The rows of a group all lie on one hidden flat surface, such as a line or a plane, and each surface passes through zero. There are 2 groups.
Each row in order, then its group:
-15 -37  -7  44 -28 -24 -25 -36 -31 -11  37 -28   5 -13 -19   1  42  54   9  -9  71 -27  22 -51  64 -82  -2 -51 -18   4  42 -40 -66  50 -24 -56  20  26 -30 -25 -81 -46  42 -79 -40  52 -44  57 --> harp
 -2 -47  26  -5  79  22  70 -15  20 -14 -63 -10  19  41 -14  16 -51  -8 -39   7 -63  35 -47  52  -8  -3 117  22  31 -24  -8  71  61  10  28   8  -5 -32  52  51  36  27 -36 -27 -22  62 -23 -40 --> harp
 -15   21   30  -16   -3   -9  -47    0    3   14  -12   51  -86   -2  -46  -11   72  -20   28  -64   23   33   28 -107   32   67   -2  -96   -7   34   29  -12   46   10  -56    8   57  -57  -24   -3  -24  -50  -31   52   -4  -19  -42  -20 --> harp
   7  -41  -26   54  -25  -17   24   -1  -31  -40   34  -38   63  -30   29  -10    6   19  -51   -3   24  -12  -25   50   46  -53   35   35   -4  -24   40  -79 -115   48   -4  -22  -60   -2  -53  -64  -67    7   49  -43  -13   -5   28   56 --> harp
-36  43 -37  -8 -38 -15 -19  14 -19  41  16 -57  22  -4  32  46 -22  71  37  64  13 -93  40  13 -29 -73 -97  33 -27   5 -55  16 -57 -28  25 -49   7  88  18   7  45   4  -7 -63  32  -5   9  55 --> harp
-44  25  12 -33  10  28  27  65  39  79 -55 -28   3  14  22  21  13   2 -13  29 -13   2 -44  36 -63  14 -71  44  12   6 -58   3  28 -99  25   0 -27  15  52  60  81  69  14   8  41 -36   0 -35 --> dust
  7   3  46 -29  73  24  14   4  24  15 -66  34 -60  44 -32  11 -19 -26  -7 -21 -48  48 -13  -9 -13  62  62 -32  24  -9 -30  87 106  -2   9  18  35 -49  38  51  66   2 -61  48   3  36 -44 -55 --> harp
-29  52   7 -45  41  17  39   4  33  30 -24  32  20 -13   3  21   4 -87   2 -39 -23  38 -38  13 -67  72 -36  41  -9  85   4  -8  43 -53  -6  34  -4 -50   2  27   2  41 -24  92  30 -40  54 -61 --> harp
 15 -53 -17  52 -20 -11  24 -28 -27 -73  63   7  70 -29   7 -22 -24  -9 -15  -8   3 -12 -15  51  36 -58  91  27  13   5  55 -41 -74  65 -15 -10 -17   2 -49 -46 -87 -40  21 -21 -59  26  44  56 --> dust
 -3  12  11  -4   5 -11 -12  51  -5  21 -51 -46 -52  43  14  46 -27  86 -40  36 -27 -63  15  22   6 -22   0   1   3 -73 -88  86 -48   2  26 -35  24  45  32   9 109   2 -78 -57  10  28 -37  32 --> harp
-20  55   2 -51  42   8 -10 -62  -2  52 -60   0 -75  35 -37  76  20  40  21 -28  10  -3  34 -93  -8   8 -45 -58 -54  40 -11  46  23  16  -3 -21  42 -18  15  27  13  14 -54 -46  10  58 -72 -31 --> dust
 71 -80  -3  25  -9   8 -20 -32 -18 -74  57  31  67   2  -8 -72 -35 -19  27  74 -14  30   4  27  28 -47  81  -1  27 -64  38  -9  54  17  19  57 -53  10  25 -11 -40  12  87 -28 -17  13  -1   1 --> harp
-36  22 -21  13   6   7  81   9   9  16  -4 -38  74 -22  37  52 -22 -20 -55 -13 -20 -19 -47  81 -45 -17 -25 109  -3  38 -15 -57 -99 -29  10 -28 -49  -4 -22 -20  -7  36   6  -2  20  -8  66   7 --> harp
  8 -23  -6  18  38  27  77 -12   7 -36 -18  -7  83  -6  23   2 -23 -53 -56   1 -31  35 -69  89 -24  16  58  95  23   1  44 -49 -23   6  29  14 -89 -42 -11 -14 -32  57  47  14   2   1  53 -17 --> dust
-63  46   4 -40  60  20  50 -26  20  94 -83 -41  -8  29   1  84  20  21 -19  -1   7 -18 -23 -21 -37 -15 -78  32 -41  51 -18  33   7 -28  19 -44   8  -6  32  46  34  58 -22 -47  28  49 -37 -45 --> dust
-69  27 -17  12  59  15  85 -42  10  61 -40 -60  56  -5   3  71  -1  11 -22  -8  12 -33 -46  41 -23 -76 -45  63 -14  68   1 -13 -42   6   7 -79  -4   4   8  26 -20  42 -13 -62  -8  67  13   5 --> dust
 44  20   7 -33  75  17   6 -79  -3 -52 -60  21 -36  33 -41  41   6 -33 -27 -27 -18  54   1 -80  27  73  50 -26 -33   7  54  22  27  80  10  30 -22 -78 -16 -17 -27  33 -25 -17   6  51 -35 -52 --> dust
   6  -21   26   10   -8  -16  -42   24  -19  -13  -31  -18 -102   25  -10   19   20   99  -20  -10    9  -27   14  -51   74    4   39  -91   -1  -66  -31   39  -45   37  -15  -55   45   -2  -18  -23   30  -58  -52  -53  -17   35  -79   43 --> harp
 -10  -31   -4   23   36   18   52  -67   12    3   28   25   84  -26  -28  -12   24  -84   19  -43   30   50  -37    1  -13  -32   15   19   -6   92   81  -71   31   17  -17    1  -16  -50  -24   11 -108   12   55   23  -31   20   28  -28 --> harp
  5  52  13 -55  87  39  33 -49  26  17 -94   1 -49  37 -17  66  -1 -17 -29 -16 -18  45 -24 -58 -23  85 -23  11 -35  19   8  28  41  -6  22  28 -35 -69  16  39  21  83 -11 -11  39  29 -32 -75 --> dust
 -76    1  -15   27   10  -11   65  -13    3   68   -4  -60   60  -18    9   63   10   37  -15   -3   27  -60  -23   47  -22 -107  -45   54   -5   63  -12  -11  -66   -8  -14  -78   31   34    4   21  -23   -2    5  -59  -18   58   -4   37 --> dust
-32  33 -50  -1 -23  -7  11  -7  -7  52  27 -46  80 -22  27  33 -30  19  27  65  12 -66  18  47 -54 -96 -91  74 -19  25 -18   1 -30 -34  23 -28 -11  80  28  34   3  39  27 -55  29  13  28  31 --> harp
 25 -44 -12  49 -89 -30 -59  47 -25 -23 105  21  14 -24   9 -76   2  20  38  14  36 -53  37  21  22 -51  17 -18  26 -35  -7 -15 -19  -7 -38  -6  44  56 -19 -36 -17 -95  -2  14 -22 -37  17  70 --> dust
-75   6   6   4 -36 -21  -5  71  26  94  -1 -42  15 -13  23  15  11  51  27  33  35 -65  -1  31 -48 -79 -89  13  12  25 -65   5  -5 -72   1 -62  52  75  32  47  47 -25  -5 -23  14 -15  -2  34 --> dust
   6  -22   36    4   21   -1  -38  -22   -1   -6   -9   51  -82   17  -53  -24   44  -12   15  -53   14   55   12  -93   48   53   50 -109   -2    3   24   18   86   24  -25   24   57  -51  -11   10  -30  -36  -20   35  -20   20  -68  -36 --> harp
-37 -49 -10  56 -14  -3  62  17  -6  14  33 -39 104 -29  37  -5 -24  -7 -28  14   6 -21 -46  95 -20 -78  19  89  32  30  -4 -54 -68 -21   1 -38 -25  23 -10  -7 -38 -10  39 -12 -19   5  64  37 --> dust
  19   -2   11    0   -6   -2   14   77   -7  -40  -48  -14  -65   10   28   19    8   33  -99  -49  -30  -10  -28   33   43   78   52    6   22  -68  -41   -2 -117   33   16  -23  -38  -30  -31  -50   46  -18  -66   29    1  -45   10   27 --> harp
 61 -20  21 -10 -61  -1 -71  80   4 -46  43  48 -44   2   1 -87  -2 -23  33  18 -21  36  22  -7   4  70  28 -42  28 -79 -17   0  61 -34 -10  72 -15  12  12 -15  46 -23  22  75  14 -93   8  -7 --> dust
-47 -22   2   4 -44  -3  26  79  35  71  -1 -28  61 -28  40 -21   1   3  -9  45  -6 -30 -42 101 -47 -41 -46  80  34   4 -55 -32  -8 -92   8 -22 -13  50  33  39  46  28  35  12  16 -51  49  12 --> dust
  22  -33  -16   40  -59  -31  -62   -4  -43  -52   79   36  -12  -18   -6  -44    1   32   45   -1   39  -42   53  -22   44  -40   34  -53    5  -24   19    0  -17   52  -43   -5   55   33  -46  -44  -58 -104  -25  -13  -47    5   -8   54 --> dust
 18 -50   8  41 -37  11  25  62  24 -28  38   2  80 -15  31 -63 -27 -46 -34  29 -23  17 -46  94 -21  -1  38  70  52 -26  -4 -56 -11 -38   8  26 -62   7  -1 -15   7  19  61  46   9 -68  76   9 --> dust
 12 -10  -4  19 -91 -31 -89  53  -9  14  69  22 -44 -14  -5 -54  12  30  64  19  29 -49  58 -38  20 -16 -28 -76   5 -29 -34  30  11 -21 -24   6  61  61  -4   0  29 -78 -17  26  -6 -41 -17  51 --> dust
 34  13 -18 -47  -7   5 -18  16  19   6  23  10  34   5  12 -26 -62 -25  54  73 -39  -5  23  44 -67  -3 -34  33   1 -28 -38  51  87 -57  43  63 -27  35  63  44  88  45  13  17  44 -37  32 -22 --> harp
 21 -70 -15  66 -63 -23 -11  43  -2 -65  94  14  71 -32  20 -76 -28 -21   4  13   6 -22 -10  74  19 -51  57  30  35 -26  16 -37 -38   3 -21   7 -17  29 -22 -47 -42 -46  32  33 -35 -51  62  45 --> dust
  -3   -9  -29   45  -47  -10   15  -15  -15  -23   50  -37   85  -40   34    2    5   12  -13   18   36  -31   -2   50   14  -78  -18   64   -6   18   34  -82 -102   10   10  -29  -65   45  -35  -46  -67    8   67  -36   -4   -3   45   45 --> harp
 55  24  19 -42  26  35  -6  27  21 -26 -38  34 -39  29  -7 -26   2 -42 -17  13 -55  77 -11 -17 -12 117  16  -3  -3 -47   5  11  68 -18  31  73 -62 -49  15  -3  47  54  20  59  34 -53  -6 -55 --> dust
-19 -12   9   3 -68 -13 -51 111  18  51  22  -4 -16 -10  21 -54   2  21  40  43   6 -32  14  36 -28 -25 -66  -9  25 -29 -76  14  27 -88  -6   2  28  61  37  29  75 -24  12  41  22 -78   4  21 --> dust
-25 -22  31 -30  79  27  18 -37  32  40 -54  23 -19  35 -45  15  -3 -27  16 -11 -40  39 -17 -15 -25  -2  39 -23  18  31 -11  83 119  -6  -3  20  61 -31  50  85  25  14 -37  14 -16  61 -44 -58 --> harp
 13  15 -37  -8 -58 -34 -52  10 -19  32  40 -31  -9  -5  19  -4 -13  77  69  74  27 -74  66 -15  -5 -71 -78 -22 -17 -36 -44  35 -14 -25  16 -18  17  93  35  10  36 -12  28 -71  24   6 -21  49 --> harp
  5  44 -24 -44 -35   4 -54   0  16  37  32  40   0  -2   4 -16 -15 -20 103  48   0  -4  50 -28 -62   9 -87  -9 -19  21 -18  27 102 -68   7  48  24  35  42  47  44  16  22  30  36 -47  16 -27 --> harp
 -57  -10   28   24   45    3   40  -81    4   38  -19    6    7  -13  -42   25   54  -35    5  -87   50   40  -30  -56   22  -19   15  -35   -4  100   58  -36   17   47  -48  -38   55  -58  -33   24 -103  -18    1    2  -42   58  -24  -25 --> harp
 23   2 -35  43 -80 -23 -15  -6 -38 -11  81 -11  77 -49  30 -34   8  12  28  33  44 -29  34  15   0 -52 -46  37 -24  12  39 -83 -71   2   2   0 -52  52 -40 -44 -55   8  80 -26   7 -36  47  48 --> harp
-14   9 -12 -17  35  29  77 -22  30  10   5   2 103 -13  15   7 -42 -89   3  25 -36  28 -40  79 -75  -7  -3 101  10  46  18  -6  55 -38  20  42 -42 -14  30  42  -2  69  41  41  20  -3  73 -43 --> harp
 10 -11  11 -32 -34  20  -6  97  34  35 -13   0  -2   8  29 -48   5 -30 -11  44 -35  35 -26  51 -41  46 -41  24  29 -42 -48  -1  52 -93  25  40 -49   4  45  33  87  47  35  63  41 -92  24 -28 --> dust
 10   6  25   7 -37 -20 -31  46 -16 -34 -11  16 -80   1   3  -7  56  10 -40 -77  24  26   8 -66  60  90  25 -54   1 -25  10 -45 -78  28 -39  -4  -2 -44 -64 -60 -19 -40 -46  54 -11 -45 -10  14 --> harp
 35  -5   5   7 -70 -25 -90  20 -31 -42  55  53 -57   2 -16 -66  13  28  52   2  19 -10  71 -68  44  20  16 -95  -5 -51  -4  23  39  17 -31  37  51  26  -7 -34   2 -85 -24  18 -19 -33 -28  26 --> dust
  34  -13   -9   11  -36  -23  -66   38  -24  -30    7  -19  -59   19    1   -3  -23  103    5   54  -15  -62   45   -3   41  -25    9  -26   -1 -112  -52   57  -54   24   17  -18   11   51   21  -31   69  -24  -25  -54    1    7  -54   53 --> harp
 40 -36  14  26 -48 -25 -53 -13 -33 -52  48  28 -33  -6 -17 -61  55   8   8 -37  44  29  28 -69  71  22  23 -78   7 -21  57 -65 -29  34 -36  10 -10 -19 -59 -60 -86 -50  34   7 -26  -8 -32  26 --> harp
-19  27  15 -50  18  21   2  68  41  80 -53  -7 -33   8  13  11   6  -8  -3  30 -24  15 -26   1 -66  51 -73  11  -2 -16 -57  20  60 -96  39  19 -19   0  49  58  97  59   8  31  43 -50  -2 -31 --> dust
 27 -31  44  -9  42   9 -10   5   9 -40 -40  54 -81  21 -37 -24  25 -15 -32 -46 -27  72 -31 -50  50  85  94 -61  22 -32  10  36  60  23  -7  34  22 -80  -3  -4   8 -22 -45  48 -22  14 -53 -39 --> harp
 -42   46  -42   22  -56  -28   17    7  -12   19   42  -32   56  -44   39   24   32   27   -2   -5   39  -55    8   16   -7  -53 -102   47  -34   53   23  -87 -111    1   -7  -44  -16   43  -39  -34  -53    4   37  -22    2  -16   45   44 --> harp
 -54   62  -14  -45  -12   -1  -33    4    8   90  -13    0  -47    0   -4   43   10   43   52   11   13  -53   50  -51  -40  -26 -127  -23  -30   23  -52   54   31  -36   -6  -27   69   49   27   43   51   -8  -43  -25   27    3  -17   16 --> harp
-49   9 -14  10  33 -15  25 -88 -27   9 -12 -29   5   8 -20  71   2  39   0 -35  32 -49  24 -40  25 -68  -2 -12 -25  60  34  -3 -51  76 -29 -63  40  -3 -34 -10 -73 -26 -32 -73 -34  94 -30  26 --> dust
-44  17  24 -46  83  15  56 -31  31  59 -63  16 -14  19 -33  37   0 -53  -2 -57 -14  22 -31 -18 -45  40  -4   2  -2  74  -3  56  93 -20 -12  -6  58 -57  37  62   1  15 -48  45 -10  26 -10 -75 --> harp
-30  51  -5 -59  26  11  12 -13  25  72 -15  32  11   2 -11  13 -24 -50  62  24 -28   6   8   4 -83   9 -80  27  -8  63 -19  52 109 -71   5  30  47  16  60  79  44  34 -12  45  33  -6  20 -47 --> harp
  8 -30 -13  41  30 -10  62 -64 -16 -68  26   1  77 -14   2  20 -20 -36 -31 -23  -4   8 -23  47  25 -42  74  42   3  30  61 -50 -73  78  -7 -27 -32 -24 -42 -42 -89 -10  24 -29 -30  48  32  16 --> dust
 -39   -2   23   20   29  -10   10  -28  -11   18  -32   31  -49   -4  -37    6   72  -26  -22 -102   37   47  -30  -81   41   50   27  -61   -9   71   46  -30   -1   30  -44  -18   41  -75  -54  -11  -78  -44  -25   37  -36   19  -32  -31 --> harp
-22 -33 -14  45  27   5  84 -45  -7 -37  11 -24 100 -16  15  27 -19 -26 -47 -17  -1   5 -51  77   0 -50  58  71   4  32  57 -59 -68  47  12 -34 -49 -14 -28 -27 -79  17  24 -27 -27  48  54  17 --> dust
 12 -36  15 -10  39  17   2 -21   8  20 -25  -8   2  39 -18   4 -68  24  28  69 -39  -2   7  22 -25 -57  45  -3  11 -49 -41 100 109 -13  30  17  30  20  69  79  76  23  -2 -44  -1  56 -52 -26 --> harp
 27  18  23 -46   4   3 -57  14   9   4   0  62 -67  22 -28 -30   5 -36  48  -4 -18  46  27 -65 -14  87  -1 -70   2 -25 -15  60 117 -37 -15  63  38 -28  26  23  37  -7 -18  62  20 -41 -24 -55 --> harp
 -50    7  -26   13   16   -6   46  -16  -10   55   -8  -57   51   -7   18   67  -36   52   16   43    5  -78    7   44  -39 -106  -48   57  -21   23  -48   26  -35    0   26  -61   15   74   40   41   29   17   -8  -82    1   57  -11   27 --> harp
 23  -8  17 -39  44  24 -13 -29  25  23  -2  57  -9  14 -42 -27 -10 -62  58  -5 -18  58   7 -42 -37  28  18 -42   2  30  13  50 127 -19 -14  53  38 -32  42  67   6  12  15  44  -2  10 -16 -72 --> harp
 20 -52  13  -5  42  30  11 -57  12 -24  14  30  47  11 -32 -36 -45 -36  46  46 -28  59 -16  21 -15 -44  74  -8  26 -18  19  36 127   6  22  58  -1 -12  59  56 -14  29  50 -12 -12  48 -17 -43 --> harp
   9   -2   18  -41  -14   22    9   80   43   33  -36   -3   -9   10   16  -43    2  -33  -15   38  -35   41  -27   43  -49   60  -35   23   25  -41  -49    2   52 -103   35   45  -46   -3   38   34   91   58   24   62   51  -74   26  -34 --> dust
  5 -61  26  22  73  31  83 -34  15 -20 -50  -5  44  27  -4  18 -34 -36 -71 -12 -43  48 -78  66  12 -17 125  37  33 -10  21  17  21  50  21   2 -31 -40  18  22 -13  23  -4 -12 -41  64  -4 -35 --> harp
-15  69   3 -66  65  27   3  -9  18  74 -86 -12 -79  36 -19  60  19  10   7  -4 -17  15  14 -78 -23  56 -73 -32 -32   9 -30  54  59 -38  17   4  14 -22  33  57  59  58 -22 -13  52  19 -68 -51 --> dust
 54 -14  13 -14  38  28  39   2  19 -56 -15  17  39   3   4 -23 -22 -74 -51  12 -49  76 -53  43  -6  82  67  55  13 -30  27 -34  20  -4  27  60 -98 -61  -2 -15   2  66  38  47  18 -32  44 -37 --> dust
  7  55 -19 -58   4   5 -18  23  34  36  -3  26   5  11  14   0 -26 -30  46  45 -39   1  25  13 -75  41 -72  17  -1  -2 -51  56  92 -75  29  55  10  31  64  54  77  26 -15  38  40 -50  26 -40 --> harp
  26  -26  -23   45   30   -2   30  -87  -32  -89   25   14   42  -13  -11    6  -19  -22  -26  -30   11   18   -2    5   50  -18   87   12  -13    6   78  -34  -53   97   -2    4  -28  -36  -52  -49 -108  -23    2  -21  -41   51   25   22 --> dust
  41   -4    0    7  -69  -43 -102   32  -21  -46   54   36  -73   -4  -23  -66   22   21   55    5   15  -21   69  -56   36   15   14  -97   -5  -44   -6   33   23    8  -45   15   58   24  -10  -16    7  -77  -31   10  -15  -30  -28   35 --> dust
 19  74   2 -52 -28  -7 -44  61  14  10  -4  40 -65   2  11 -15  12 -31  15 -11 -28   4   9 -21 -40 107 -53 -10  -8  -4 -36  23  30 -50   3  53   1  -5  10  -2  76  -2 -33  95  48 -91  27 -39 --> harp
  23    5  -19   31  -57  -13   -3   65  -21  -36   17  -28   15  -21   46    1   26   26  -58  -11   10  -30  -17   39   26   24   -2   42    5  -42   -5  -77 -127   22   11  -17  -68   10  -67  -82    6   -5   -2    4   13  -58   56   58 --> harp
 -27   71   -5   -3  -45  -27  -33   71  -12   29   -6  -22  -62   -8   34   34   47   53  -33  -40   33  -51   21  -35   15   40  -79   -8  -20    6  -31  -23 -118   -6  -17  -31   10   26  -45  -50   35  -34  -62   15   28  -53    5   48 --> harp
 43  17   4  -9 -38  -5 -40  19   3 -33  50  59  -6 -23   4 -65  42 -69  20 -35  16  66  10 -49   8  92  -7 -27 -12   4  44 -54  28 -18 -28  70 -38 -45 -34 -46 -41 -10  31  89   9 -91  38 -24 --> harp
 -43   48  -14   11  -40  -19  -13    0  -26   42   14  -37  -14  -26   12   48   62   45   14  -48   64  -60   33  -46   11  -40  -88  -11  -41   64   -1  -57 -102    6  -27  -61   38   25  -55  -27  -41  -31    0  -16   -1   -2   -8   43 --> harp
 -7   6  -6 -34  29   8 -14 -14  11  55 -12 -22   4  29  -9  21 -57  31  58  66 -32 -37  42  -3 -34 -66 -35  -6  -8  -8 -59 102  85 -25  30  -6  50  57  86  71  75  18 -10 -58  14  38 -24  -4 --> harp
 43 -17   8  -6 -73 -21 -82  79   3 -16  55  50 -51   0   1 -84   2   6  33  33   0   6  40 -18   3  51  -9 -54  19 -71 -28  17  66 -41 -13  50  12  36  17  -1  50 -44   9  61  11 -99   7  13 --> dust
  6  71   0 -50 -31 -12 -77  46  10  39   4  32 -83   3   7   3  24   0  42   6  -4 -14  46 -59 -25  73 -93 -49 -22  -9 -46  35  37 -61  -2  35  46  25   7   6  62 -18 -51  61  37 -72  -5 -13 --> harp
-70  39  -6 -17  69  14  62 -84   9  62 -62 -58  21  14 -13 100  23  16 -26 -23   9 -24 -19 -18 -10 -58 -49  36 -28  70  10   4 -30  21  22 -66  25  -9  15  33 -15  37 -21 -66 -11  88 -17  -7 --> dust
-15  60  13 -57  40  29   6  10  23  65 -79 -14 -62  34  -8  46  28   8   4   3 -17  17  -3 -52 -43  55 -70 -16 -30   5 -36  45  63 -44  24   8   1 -22  46  48  76  52 -21   2  45   1 -42 -61 --> dust
  70  -57   -6   41  -14    8   -5  -16  -12 -106   56   39   35  -21    6  -58  -22  -46  -21   -8  -20   36   -6   25   47   31  108   12   19  -37   60  -37  -16   54    3   52  -59  -33  -40  -62  -61  -15   29   40  -27  -22   43    0 --> dust
  1  26  15 -49  74  35  58  -4  43  39 -85 -11  -1  25  -2  42  -3 -41 -40   2 -41  57 -54   2 -36  68 -16  39  -8   6   1   8  42 -39  37  35 -60 -52  29  41  51  89   7  23  48 -13  -6 -67 --> dust
 36 -67  40  26  38   9  30  23  -2 -67 -51 -14 -36  41  -2  -2 -32  26 -78 -10 -43  26 -55  40  52  31 127  -6  32 -89 -12  36 -31  52   9 -11 -20 -40  12 -17  24  -6 -39 -19 -33  26 -21  12 --> harp
-62  37  -4 -10  79  25  69 -70   9  57 -61 -49  22  24  -2 103   6  14 -25 -24  10  -5 -27 -10  -8 -36 -40  40 -32  75  11  -2 -26  20  18 -59  -6 -23  10  29 -31  59 -12 -57   3  86 -29 -24 --> dust
 -49   16    9  -24  -33   -2  -23   85   30   96  -21  -32  -24    6   19   -7   18   24   23   40    7  -29    6   20  -51  -16  -93    3    2   -2  -87   20   31 -102   -6  -16   28   53   41   59   92   12    2    9   44  -51   -6   14 --> dust
  3  31  12 -65  58  22  53  20  49  41 -76  -6 -19  26  -1  22   2 -30 -38  13 -49  60 -42  11 -42  75 -41  42 -13  -5 -21   0  45 -55  46  24 -60 -37  41  39  67  95  24  21  48 -19  -2 -58 --> dust
  27   17   17   -9  -41  -19  -91   18  -10   -4   37   51  -76  -16  -22  -43   60  -10   45  -40   38   23   48 -107   31   70  -37 -103  -15   -4   23  -28   28    6  -40   29   28  -29  -44  -29  -36  -45   -6   54    8  -56  -30   -6 --> harp
  -2   24    2   11  -59  -22  -28   60  -29  -16    3  -18  -62  -19   25    6   54   37  -46  -57   27  -20    9  -43   45   73  -11  -34  -11  -31  -14  -49 -127   12  -29  -34  -12  -12  -66  -83    4  -40  -44   21    3  -59   -4   37 --> harp
  20  -75  -10   26    4    2   -8  -74  -12  -21   48    4   66   -4  -21  -39  -27    3   66   67   15    7   24    9   12 -108   40  -16    5  -14   39   22   78   20   17   14   -5   41   43   37  -48   22   80  -72  -30   74  -34   -1 --> harp
  83  -27    0   -9  -21   11  -33   63   -7  -94   -8   16  -50   26   20  -48  -33   28  -30   47  -44   10   11   32   28   68   69  -26   24 -127  -27   34  -17    7   32   49  -60    8   20  -31   87   -5   -8   23   14  -52    0   10 --> harp
-25 -28   4  31  34  12  81  -7  11 -13 -17 -15  56 -16  19  26  10 -37 -86 -50  -5  26 -73  69   9  19  46  79   8  38  36 -74 -92  30   3 -33 -50 -57 -48 -40 -56  21  18  26 -14   6  51  -8 --> harp
-55  22  11 -32  11  26  32  61  38 104 -64 -47   1  13  17  25   6  13 -10  26 -14  -1 -42  35 -68  -8 -79  51   6  28 -57  11  17 -94  22 -31 -12  14  44  68  80  60  11   6  47 -30   6 -26 --> dust
 29 -46 -14  57 -34 -19  -7 -33 -33 -84  76  22  43 -25  -3 -28 -22   0   0 -16  16 -20  14  20  50 -42  86   2  18 -10  55 -27 -56  70 -27  -6   2   5 -40 -64 -88 -72   5 -18 -48  16  43  57 --> dust
 36 -36  -1  18   6  22  44  14  15 -61  13   7  69 -14  18 -32 -32 -58 -46   8 -30  52 -53  78  -7  33  74  61  34 -33  32 -54 -14  -4  24  55 -87 -37  -4 -32 -18  37  46  36   0 -33  63 -20 --> dust
 -7   1   3 -12  47  38  76  23  39  28 -62 -34  50   9  18  18  -9 -46 -52  17 -45  37 -81  67 -58  15 -10  95   9   5  -4 -32   6 -52  48   4 -77 -17  27  25  36  91  40  21  37 -29  29 -38 --> dust
 16  24  -4 -24 -46 -20 -54  56 -18   6  -9 -29 -70  28  14   3 -15  95  11  45 -13 -65  44  -5  21  -3 -34 -20   1 -93 -75  55 -42 -16  15 -17  14  62  24  -5  98 -30 -49 -42  20 -22 -44  41 --> harp
 45   5   6 -25 -47  -8 -82  63   8 -16  24  44 -75  20  -8 -64  18   8  42  23 -16  31  43 -45   6  86  -4 -75   8 -74 -30  28  66 -40 -11  70   9  -2  18  13  59 -37  -1  61  19 -75 -27 -18 --> dust
-46 -46 -12  60 -47 -19  19  55   5  25  67 -29  74 -35  35 -23 -17  23   0  14  20 -57 -14  85 -12 -98 -10  49  34  14 -24 -36 -59 -33  -3 -52  20  61   1  -4 -21 -41  16 -13 -17 -15  41  55 --> dust
 68 -23  22  -2 -41  -7 -49  55   2 -59  41  47 -17  -5   9 -94   1 -44   6  25 -29  43   5  12  14  76  44 -20  29 -76   4 -10  48 -39   3  83 -48 -18   9 -24  34  -4  21  77   3 -88  33 -11 --> dust
 23   7 -16  13  41  -2  21 -94 -32 -70  -3  11  -6   8 -31  33   2  -5  -8 -51   2   8   8 -66  46 -10  69 -22 -37  25  66  -5 -39 104 -20 -11  -1 -36 -49 -49 -98 -25 -30 -45 -31  81 -22   4 --> dust
 25 -54   7  42 -29  14  27  49  21 -38  35   6  75 -19  32 -60 -26 -54 -38  28 -32  27 -42 103 -24  -5  51  68  39 -31   5 -44 -20 -32  13  33 -71  -3  -6 -18  -9  13  42  49  -2 -61  74   9 --> dust
-24  -4  12 -18   8  28  49  63  47  55 -42 -30  38   1  26   0 -11 -30 -38  30 -33  24 -55  71 -58  20 -33  80  26   0 -38 -21  13 -92  42   3 -61  -6  41  39  64  76  41  28  38 -44  30 -19 --> dust
 -16   67  -22  -29  -54  -12  -44   10  -10   57   46   14    7  -34    6    2   38   -6   82    7   40  -24   55  -53  -49    5 -127   -7  -39   52   -5  -27   22  -60  -18    9   27   47   -6   13  -10    5   17   31   44  -50   26    7 --> harp
-37  11   3  -2 -55 -32 -67  63   2  66  14 -11 -49   3   8 -20  20  65  53  13  35 -62  53 -35 -16 -44 -82 -49  -4  -4 -68  35  20 -54 -15 -33  77  60  24  24  47 -59 -22 -11   7 -27 -35  32 --> dust
  17   20    1  -33   15   32   -3  -11   29    6   20   63   29  -11  -20  -43   -4 -100   56    4  -26   57  -11   -3  -68   56  -37    6    4   39   25   -8  121  -53   -4   77    5  -25   22   34  -10   33   21   85   23  -46   47  -57 --> harp
 -48    2  -16   34  -14  -10   50   -6  -12   16   -5  -41   50  -22   21   46   26   32  -52  -47   43  -30  -20   21   20  -53  -24   43   -9   45   24  -73 -127   32  -11  -80  -25    1  -51  -47  -64   -7   -3  -43  -13   19   14   44 --> harp
  -8   20   13  -37  -34    5  -31   95   37   68  -15   -3  -24   -3   21  -30   20    8   19   39  -18    5    5    9  -46   31  -78    6    8  -22  -62    6   60 -108   14    6   -1   27   51   47   97   23   13   46   46  -69    0  -10 --> dust
  4   0   3 -35   1  -1 -44  -4   3  40  -8   4 -45  34 -22  -1 -34  57  65  61 -12 -39  57 -24 -11 -41 -29 -44  -7 -32 -53 103  82 -16  27   2  66  52  74  67  72 -10 -21 -39   9  21 -56  -9 --> harp
  8  -5  14 -10  -7  23  23  70  43  20 -25  -3  29   0  26 -35  -7 -44 -39  37 -47  28 -59  75 -48  36 -15  62  21 -22 -47 -26  19 -87  43  31 -66   3  24  29  65  73  39  51  45 -65  47 -29 --> dust
